In the data rows, the value 128 means zero.
Here is a table of points, one per row:
[145 109 118  87 239 175 115 103 139 186 152  53 130 151  89 127  71 101
 137 121  83 151 114 147 148 158 146  69 137 111 135 136 167 123  79 151
 118  75 136  97 120 127  72 115 117 184 138 112 173 144 121 142  82  79
 137  77 120 146 133 113  95 117 110 122]
[138 145 128 163 142  78 132 143 145 185 128 116  89  66 139 129 191 103
 162  62 109  68 132 102 117 163 138 120 101 101 105  85 157 148 128 120
 114  95  94 174 124 169 147 125 107 159 141 117 101 119 172 184 116 107
 170 134 127 127  97 148 117 181  97  61]
[110 117 146 111 129 107 139 136 117 105 121 108  98 144 143 149 153 153
  81 250 154  79 164 144 121 149  87 123  87  90 150  85 164 128 146 125
 147  67 145 147 130 142 134 129  77 151  89  86 189  46  91 115 118 146
  93 145 163 123 141  73  96 141 155 128]
[143 119 127 200 104 110 148 103 108 129 153 128 130  96  83 128  76  95
 134 141 145 138  96  31 145 125 142 108 146 121 139  88  88 181 185 168
  92 131  86 153  87 114 107 177 121 189 153 127 137  97 138 128 150 236
 173 127 142 130 119 142 128  74 121 130]
[ 77 154 121 106 180 140 119 136 145 236 120 130 137 204 138 132 134 136
  85 123  96 164 119 130 139 129 169 117 110 120 107 129 167 152 203  95
  18  87 115  87 126 132 130 137  95 116  79 116 118 123 115 143 107 154
 150  25 179 127 126 166 151 105 103  90]
[105 103 152 106 127 181 103 155 134 121 130 123 157 158 121 107  89  21
 105 154 195 119 156 157 199 160 146 133 133 132 119 129 160 158 129 105
 130  91  72 162 129 133 173 134  92 125 111 132 151 182 188  65 136  97
 117 116 127  92  91 117 136  85 125 132]
[153 123 114 135 131  88 133 150 158 131  96 146 127 179 160 178  76 123
 148 147 114 115 122  68 166 147 181 106 101 134 114 134 153 139 144 126
  89 223 113 124 111 111  91  67  35 115 132 138 141 183 106 144 125  63
 140 113 132 134 100 123 118 134 164 164]
[122  16 139 155 117 160 154 110  80 172 132 121 142 158  82 134 126 141
  82 146 128 107 104  87 152 157 179 108  94 112  90 131 141 146 103  79
 147 191 125 140 142 220 138 144 158 101 100 164 149  78 123 100  93 100
 151 130 110 127 109 106 120 100 102 107]
[ 96  94 133 164 142 170 205 199  80  97 104  79  30  87 152 113 127 124
 144  83 111 136 143 145 133 123 113 110 118 115 146 118 126 142 104 129
  95 141 104 133  98 111 155 158  90 105 100 134 134  97 129  81 115 166
  97 147 171 255 102  92 163 126 172 155]
[137 157 103 121  95 249  88  98 145 143 117 103 100 150 140 126 150 125
 117 130 122  46  60 106 105 126 157 109  86 128 117 115 161 134  87 132
   0  69 151 188 124 117 131 116 112 107 103 151 116  74 111  99 107 116
 121 203 114 106 125  95 116 115 152 135]
[118 137 177 162  90 123 172 125  90 155 120  96 139 158 128 111 175 103
 135 111  86 135 108 149 190 104 114 136 143 152  82 135 108 162 178 117
 127 131 118 141 128 113  79 144 127 154  62  83 108 160 145 126 122 177
 170 120  81 140 161  81  71 131 116 122]
[119 136 120 112  92 219 124 111  74 150 112 134 135 114  96 134 132 124
  80 153 143 137  93 139 150 182 114 130 129  99  91 135 129 109 123  81
 134 106 132 149 125 120 118  94 140 105 133 100 124 139 101 143 126 124
 188 163 255 142 158  93 129 123 132  99]
[125 119 115 145 138 155 117  89 111  67 130 159 104  83 110 121 121 138
 129 131 118 118 148 153 177   0 116 105 138 108  48 112 167 144 150  87
  41 130 107 121 103 138 150 179 170 140 120  87 116 122 163 145  95 142
 141 129 153 151  97 108 134 128 162 126]
[106  60 120 140  98 197 102 136 109  64 109 138 105 160 133  72 117 148
 165 130  98 138 136 123 161 106 146 130 151 101   1 117 100  42 153 153
 126 112  57 154 107 113 116 159 106 173  77 142 141  62 166 132  99 158
 113  70 169 132 140 123 179 138 166 161]
[121 116 122  99 113 141 190 106 178 128 150  74  75 159 146 137 134 105
 101 171 139 132 123 125 186 131 113 133 145 126  89 103 117 176 140 115
 138 104 139 179 140 120 114 121 148 134 210 142 101 107  91  63 132  94
 142 180 148 104 117 118 120 236 105 152]
[100 133 123 143 166 133 107 133 131 102  98 174 133 140 132 133 143 180
  85 120 130 222 109 127 138 145 137 100 127 119 140  97 155 161  89 133
 129 111  79 157 130 115 144 156 126 112  70 142 157 183 121 140 114 129
 119  92 123 127  90 111   0 120 101 131]
[113 101 170  66 158 173 127  84  52 136 110  70 161 136 110 107 144 120
 111 157 144 103  80 104 197 174  94 152 171 102 149  57  97 147 104  94
 115  90  57 101 152 130 105  58 127 134 176 124 104  81 140  85  93 125
 125 152 129 109 118 114  65 126 162 121]
[200  84 128 143 160 116 148 147 171 168 142 118 120 149 109 127 116 162
 157 109 172 161  87 155 163 150  67 100 117 131 100 119 105 178 149  97
  96 104 176 135 115 129 149 116  93 122 130 148 173  81 147 110 124 108
 140 136 154  48 103 126 132 122 168 150]
[161  70 131 127  91 128 179  86 127 105 199 115  71  96 130 133 139 114
  85  88 104 102 133  87 160 135 124 134 149 139 115 141 136 157 180 145
 109 145 125 125 182  83 156 151 111 155 142 119 110 100 152 242 117 139
  51 153 150 118 153 117 118  89 141 143]
[ 87 164 134 161 157  96 129 127  95 158  82 115 139 115 125 122 144 106
 102  95 171 173  92 111  81 162 198 114 107 130  20 114 164 162 145  98
 124 123 134 122 131  73 105 162 118 184 160 118 136 141 115 145  78 109
  49 134 130 115 111 109 132 126 143 100]
[111 100 122 174  78 115  98 126  94 121 146 138  88  78 103 122 160 155
  89 167  95 150  58 118 194  96 124  94 140 150 166 157 149 119 156 113
 131  61 131 161 162 108 120 156  91 161 124 119  96 182 175  46  94 158
 112  77 136 146 122 127 156  89 128  79]
[ 39  71 114 122  62 188 141  78 108 164 120 170  94  77 107 113 135 122
 147 148 121 129 124 192 187 153 115 133 151  66 133  79 100 141 205 137
  94 165 108 158 121 120  85 148  81 140 120 101 116 117 148 155  71 153
 100  63  89 137  90  82 133  63 118 152]
[120 148 146 165  93 151 152 150 128 129 200 121 144 111 122 149 130 143
 106 112 134 129 121 204 134 141 168 142 125 120  83 178 131 173 108 139
  78  92  82 105 120 164 119 112 134 196 136 133 141 152  23 135 117  91
 137  76  79 167 153 169 112  96 157  97]
[ 93 164 129 130 107 120 207 186 100 159 132 167 160  89 100 164 103  97
 105 111 107 146  96 146 108 164 134 131 125 158 122 119 179 127 137 118
  76  43 113 109 144 106  89 121 163 111 115 140 121  94 181 171 116  93
 137  24 103 142 116 126 125 171 160 189]
[113 149 136 149 158 137 122 104 127 132 113 114  47  66 171 166 107 126
 187 148  43 146  91 107 104 148 157 189  94 110 132 193 172 148 162  97
  97  69 140 142 112 130 120 182 138 132 106 139 153  73 132 139 170  96
 165 167 109  52 132 117  89 116 162 110]
[144  88  95 181  98 154 145 137 127 148 135  67  99 114 154  90 148 110
 136 151 118 103 148 144 119 108  89 162 133  88  93 131  94 173 160 133
 104 140 136 155 149  82 102 144 140 138 134 163 191 123 185 134 116 117
 118  90 143 160 130 154  95 105 133  80]
[102 115 136  98 152 120 117 122 124 165 175 125 152 121  92  55 139 127
 121 198 141 189 118 111 111 149 101 154 172 142 115 105 136 108  99 120
 116 177 114 114 128  96 134  93 171 106  98  74  93  63  80  69 120  86
 140 199 102 159 103 111 134  95 111  98]
[143 188 162 175 130 185  97 100 136 143 188  90 109 120 125 109 175 176
 116 149 163 152 139  97 137 168 154 148  98 117 188 111 145 140 113  68
 112 160 129 156 129 125  90 190 123 147 118 103 101 139 170 157 123 134
 149 101 122 129 110 135 141 166 152 196]
[  4 128 103 151  82 139 131 105  93 159 147 111 111 187  84 143 100 157
 149 106  64 118  93 179 102 108 164 113 110 108 185 104 188 133 123 131
 146 123  98  95  77  76 137  87 173 124  61 120 114 156 119 194  94 131
 118 102 140  96  83 168 132 138 154  96]
[117 139 163 178 143 157  88 144 147 124  87 194 116 212 149 130 117 126
 158 112 163 130 140 143 121 146  61  82 114 134 149 118 155 112 121 135
 126  97  56  69 154 139  60 155 161  75 152 134 127 151 126 129 104 125
 130  73 106  98 108 102 165  93  97 108]
[121 182 116 101  81 162 119  90 153 142  94  77 115  59 125  98 147 109
 102 104 116 154 111 111 119 108 134 123 128 104 165 119 166 156 107 139
 159 158 123 130 146 221 120 152 108 113  50 147 138  90 132 107 118 145
 127 106 176 131 131  81 141 129 160 120]
[ 75  83 132 121  76 202 137 136  93 139 112 106 157  83 240  70  91 173
  76 126 156 136 112 131 152 125 171  78 146 108 157 132 180  90 172 129
  88 114 116  71 141 108 136  97 140 148  79  92 170 153 144 143 100 147
 156  63  93  97  81  89 123 145 129 105]
[129 142 123 197 124 150 178  90 172 163 154  98  95 118 130 176 144  86
 102 181 105 166  89 100 111 153 120 126 130 149  14  92 125 131 155 142
 126 124 133 123 118 181 192 128 116 120 181  88 122 143 220  83 132 125
 123 137 117 138 160 138  75 130 154 138]
[162 143 149 115 175 123 164  76 129 138 117 119 129  63  86 103 145 177
  97  98  81  79 145 108  96 147 140 122 103 136  96  51 113 141 214 121
 113 142  91 169 157 105  88 175 120 141 122 105 137 169 149  47 170 120
 154 135 139 142 138 135 119  97 148 118]
Along one direction, these points spread out more than along any other. Take the direction at right angles to it along which they spread out most. Go by this last direction. Where along it does each point below lie, from 0 to 99? 50 is the average, and the first point above lies past it. One standard deviation of the points above along it is 16.
[161  70 131 127  91 128 179  86 127 105 199 115  71  96 130 133 139 114
  85  88 104 102 133  87 160 135 124 134 149 139 115 141 136 157 180 145
 109 145 125 125 182  83 156 151 111 155 142 119 110 100 152 242 117 139
  51 153 150 118 153 117 118  89 141 143] 27
[105 103 152 106 127 181 103 155 134 121 130 123 157 158 121 107  89  21
 105 154 195 119 156 157 199 160 146 133 133 132 119 129 160 158 129 105
 130  91  72 162 129 133 173 134  92 125 111 132 151 182 188  65 136  97
 117 116 127  92  91 117 136  85 125 132] 61
[145 109 118  87 239 175 115 103 139 186 152  53 130 151  89 127  71 101
 137 121  83 151 114 147 148 158 146  69 137 111 135 136 167 123  79 151
 118  75 136  97 120 127  72 115 117 184 138 112 173 144 121 142  82  79
 137  77 120 146 133 113  95 117 110 122] 77
[113 149 136 149 158 137 122 104 127 132 113 114  47  66 171 166 107 126
 187 148  43 146  91 107 104 148 157 189  94 110 132 193 172 148 162  97
  97  69 140 142 112 130 120 182 138 132 106 139 153  73 132 139 170  96
 165 167 109  52 132 117  89 116 162 110] 56
[143 188 162 175 130 185  97 100 136 143 188  90 109 120 125 109 175 176
 116 149 163 152 139  97 137 168 154 148  98 117 188 111 145 140 113  68
 112 160 129 156 129 125  90 190 123 147 118 103 101 139 170 157 123 134
 149 101 122 129 110 135 141 166 152 196] 51
[144  88  95 181  98 154 145 137 127 148 135  67  99 114 154  90 148 110
 136 151 118 103 148 144 119 108  89 162 133  88  93 131  94 173 160 133
 104 140 136 155 149  82 102 144 140 138 134 163 191 123 185 134 116 117
 118  90 143 160 130 154  95 105 133  80] 34
[ 96  94 133 164 142 170 205 199  80  97 104  79  30  87 152 113 127 124
 144  83 111 136 143 145 133 123 113 110 118 115 146 118 126 142 104 129
  95 141 104 133  98 111 155 158  90 105 100 134 134  97 129  81 115 166
  97 147 171 255 102  92 163 126 172 155] 26
[ 39  71 114 122  62 188 141  78 108 164 120 170  94  77 107 113 135 122
 147 148 121 129 124 192 187 153 115 133 151  66 133  79 100 141 205 137
  94 165 108 158 121 120  85 148  81 140 120 101 116 117 148 155  71 153
 100  63  89 137  90  82 133  63 118 152] 20
[129 142 123 197 124 150 178  90 172 163 154  98  95 118 130 176 144  86
 102 181 105 166  89 100 111 153 120 126 130 149  14  92 125 131 155 142
 126 124 133 123 118 181 192 128 116 120 181  88 122 143 220  83 132 125
 123 137 117 138 160 138  75 130 154 138] 52
[ 93 164 129 130 107 120 207 186 100 159 132 167 160  89 100 164 103  97
 105 111 107 146  96 146 108 164 134 131 125 158 122 119 179 127 137 118
  76  43 113 109 144 106  89 121 163 111 115 140 121  94 181 171 116  93
 137  24 103 142 116 126 125 171 160 189] 54
[118 137 177 162  90 123 172 125  90 155 120  96 139 158 128 111 175 103
 135 111  86 135 108 149 190 104 114 136 143 152  82 135 108 162 178 117
 127 131 118 141 128 113  79 144 127 154  62  83 108 160 145 126 122 177
 170 120  81 140 161  81  71 131 116 122] 37
[120 148 146 165  93 151 152 150 128 129 200 121 144 111 122 149 130 143
 106 112 134 129 121 204 134 141 168 142 125 120  83 178 131 173 108 139
  78  92  82 105 120 164 119 112 134 196 136 133 141 152  23 135 117  91
 137  76  79 167 153 169 112  96 157  97] 56
[143 119 127 200 104 110 148 103 108 129 153 128 130  96  83 128  76  95
 134 141 145 138  96  31 145 125 142 108 146 121 139  88  88 181 185 168
  92 131  86 153  87 114 107 177 121 189 153 127 137  97 138 128 150 236
 173 127 142 130 119 142 128  74 121 130] 27
